In the data rows, zero lies at 4.5, halfway between 4 and 5.
Here are some points:
[4 5 4 5 5 4 5 3 5 3 4 4 6 4 3 5 7 4 3 5 6 2 7 6]
[4 4 4 6 4 3 6 4 4 4 3 5 6 5 6 4 3 4 3 2 4 4 4 4]
[7 0 4 6 5 5 5 4 3 6 5 1 3 3 6 6 6 5 4 6 5 5 6 5]
[4 3 5 7 4 5 4 4 7 4 5 5 3 5 5 4 5 7 5 3 4 4 5 4]
[6 2 6 6 4 5 3 5 5 4 4 3 4 4 5 6 4 6 4 5 3 3 5 5]
[5 5 5 5 4 4 4 5 4 3 3 4 6 4 4 5 4 5 4 4 5 4 5 5]
[3 5 4 4 3 6 4 5 4 4 4 4 5 5 5 4 4 5 5 4 5 5 4 4]
[4 5 3 4 4 5 4 5 6 4 3 2 7 6 3 4 3 7 7 4 6 6 3 5]
[6 2 6 4 3 3 6 6 6 8 4 3 3 5 5 4 2 3 6 5 1 8 5 3]
[4 4 5 4 3 5 3 5 5 4 4 4 6 6 4 5 5 6 6 4 4 5 4 3]
[3 5 4 4 2 6 4 5 5 3 4 3 7 6 5 4 4 6 6 4 5 4 4 4]
[3 7 2 5 4 5 4 4 4 4 5 6 6 5 3 4 6 5 5 4 5 3 4 5]
[4 6 2 5 4 4 3 3 5 3 5 5 5 5 4 4 6 5 5 4 5 4 5 5]
[4 5 5 5 5 6 3 4 1 2 0 6 8 4 4 4 4 7 3 4 6 4 5 5]
[5 4 5 3 4 3 5 4 5 5 5 3 4 4 4 4 4 5 5 5 4 5 4 4]
[4 5 4 5 3 6 4 5 6 5 5 4 4 6 4 4 4 6 6 5 4 5 4 5]
[5 4 4 3 5 3 5 4 6 5 5 4 3 4 5 4 4 4 5 4 4 5 5 4]
[4 5 4 4 4 4 4 4 4 5 4 4 4 4 4 5 3 3 5 5 4 6 4 5]
[2 0 9 0 0 6 4 9 6 3 7 9 5 6 4 9 0 4 8 9 5 2 0 2]
[3 6 5 7 5 5 4 2 6 2 3 4 6 4 4 5 7 6 4 2 8 2 6 6]
[3 3 3 6 1 9 2 5 6 2 5 4 5 5 4 3 4 8 4 5 6 5 4 7]
[6 6 5 3 5 5 5 3 2 5 5 8 4 3 2 2 6 5 4 3 4 4 3 4]
[6 5 4 4 5 4 4 5 4 4 3 5 6 4 5 5 5 6 4 4 6 4 5 5]
Then 28 other points, each followed by its number:
[3 5 2 2 2 4 5 5 2 8 2 4 5 4 2 5 1 1 6 6 5 7 3 5] 0
[6 2 6 7 4 4 5 3 3 4 6 1 4 5 6 6 5 6 5 5 4 4 5 6] 1
[1 9 6 5 4 4 5 5 7 0 9 9 5 5 7 4 8 5 4 7 3 1 8 2] 2
[7 3 4 4 6 5 4 3 4 2 7 5 2 5 4 3 6 4 5 4 3 5 4 6] 3
[8 1 5 7 5 4 5 2 4 4 5 4 2 2 6 7 5 3 4 6 3 6 5 5] 4
[9 0 9 4 1 2 5 0 5 6 2 4 3 1 6 5 7 9 1 4 9 0 4 6] 5
[7 8 1 2 9 5 4 3 4 9 2 7 7 2 6 3 7 4 2 4 5 6 7 2] 6
[7 0 9 9 0 4 1 6 0 4 2 4 1 7 9 3 4 9 0 7 6 1 3 4] 7
[5 5 6 5 5 5 5 5 4 4 3 5 7 4 4 5 3 5 4 4 5 3 5 6] 8
[4 5 5 4 6 4 5 4 4 4 5 5 4 4 5 4 5 3 3 5 4 4 5 5] 9
[3 5 7 6 4 4 6 5 6 5 6 4 3 4 4 5 5 5 5 6 3 3 6 3] 10
[3 5 4 6 4 2 4 1 5 3 3 3 8 8 4 2 2 4 5 7 6 6 4 6] 11
[5 2 4 5 4 4 6 2 6 4 6 4 2 5 5 3 6 4 3 3 4 3 4 6] 12
[6 6 3 5 8 4 5 1 2 9 2 6 8 3 1 1 4 4 4 2 2 5 5 0] 13
[7 3 5 5 5 4 4 3 5 4 5 4 3 3 6 5 6 5 5 5 4 5 5 6] 14
[1 7 7 7 6 5 6 3 9 0 8 9 1 4 5 7 9 3 3 4 3 1 7 1] 15
[6 3 4 4 3 4 6 5 5 5 5 3 4 4 6 4 4 4 5 5 4 5 3 4] 16
[3 5 2 3 3 3 5 4 1 7 2 3 4 5 4 5 0 3 6 6 4 7 0 4] 17
[2 5 6 5 5 4 5 6 6 3 7 8 4 3 5 4 6 3 3 5 4 5 5 4] 18
[4 5 6 6 5 4 5 4 4 4 6 7 3 3 4 3 7 7 1 2 4 3 5 3] 19
[8 1 5 7 6 6 6 2 4 4 6 2 2 4 8 4 7 4 4 6 4 5 5 6] 20
[7 4 2 5 3 6 4 2 5 4 8 3 1 5 3 4 5 5 7 6 4 6 4 4] 21
[4 5 5 4 4 6 6 6 6 4 8 5 0 4 5 5 5 1 3 5 2 4 5 5] 22
[0 7 2 0 5 3 5 7 0 9 1 0 3 3 2 6 0 0 6 7 6 7 2 5] 23
[7 1 7 8 4 6 2 5 4 4 3 3 3 3 5 5 5 9 4 5 4 3 6 5] 24
[1 8 9 5 4 8 5 6 6 0 9 9 4 3 6 5 9 4 3 6 5 1 7 0] 25
[5 6 4 3 4 3 4 5 3 5 3 4 5 6 3 5 2 3 5 6 4 6 3 5] 26
[3 2 3 5 5 1 7 6 5 6 3 3 6 5 4 3 2 1 3 3 3 3 7 3] 27
Which of these numbered points is nearest to each point below by angle, seen from the average point of the first points? Its number follows each.
[6 8 5 6 5 4 1 8 4 0 1 6 9 4 4 3 0 9 3 6 6 2 6 6] > 8
[4 4 3 5 4 3 5 5 6 5 4 2 4 6 5 4 5 2 4 3 3 4 5 6] > 27
[9 0 9 9 2 7 1 7 6 6 5 1 0 3 7 7 4 9 4 3 2 5 7 4] > 24
[2 6 3 4 4 4 4 5 6 4 5 6 7 7 3 4 6 4 5 5 4 5 4 4] > 2
[6 1 8 9 3 5 2 6 4 4 4 3 3 5 5 6 4 8 4 5 3 3 6 5] > 24
[3 6 5 5 5 5 5 4 7 2 6 7 5 5 5 4 7 4 4 5 4 3 6 3] > 2
[7 5 1 0 4 6 5 4 4 5 8 8 1 5 4 4 3 3 7 8 4 6 5 3] > 21
[1 5 3 0 5 2 5 7 1 9 2 2 6 7 2 7 0 0 8 7 3 9 1 2] > 23
[4 7 1 5 6 5 5 3 5 3 6 6 6 5 3 4 5 5 5 3 5 4 5 5] > 6
[4 8 6 4 9 3 5 3 3 5 5 7 4 3 6 3 5 1 2 5 4 3 5 3] > 9
[6 3 5 4 5 4 4 4 5 5 4 4 3 5 4 6 4 5 5 6 4 4 6 5] > 4
[6 4 6 5 4 5 5 5 4 5 5 4 3 4 6 4 5 4 5 6 4 6 5 5] > 20
[5 4 3 5 3 5 4 5 5 5 5 3 5 5 5 4 5 5 6 4 5 5 4 6] > 21
[4 6 2 3 5 4 4 4 5 6 3 4 5 4 4 4 1 4 6 5 5 6 3 4] > 17
[2 6 7 7 5 0 2 4 6 5 4 8 3 6 3 5 6 5 0 7 4 2 8 2] > 15
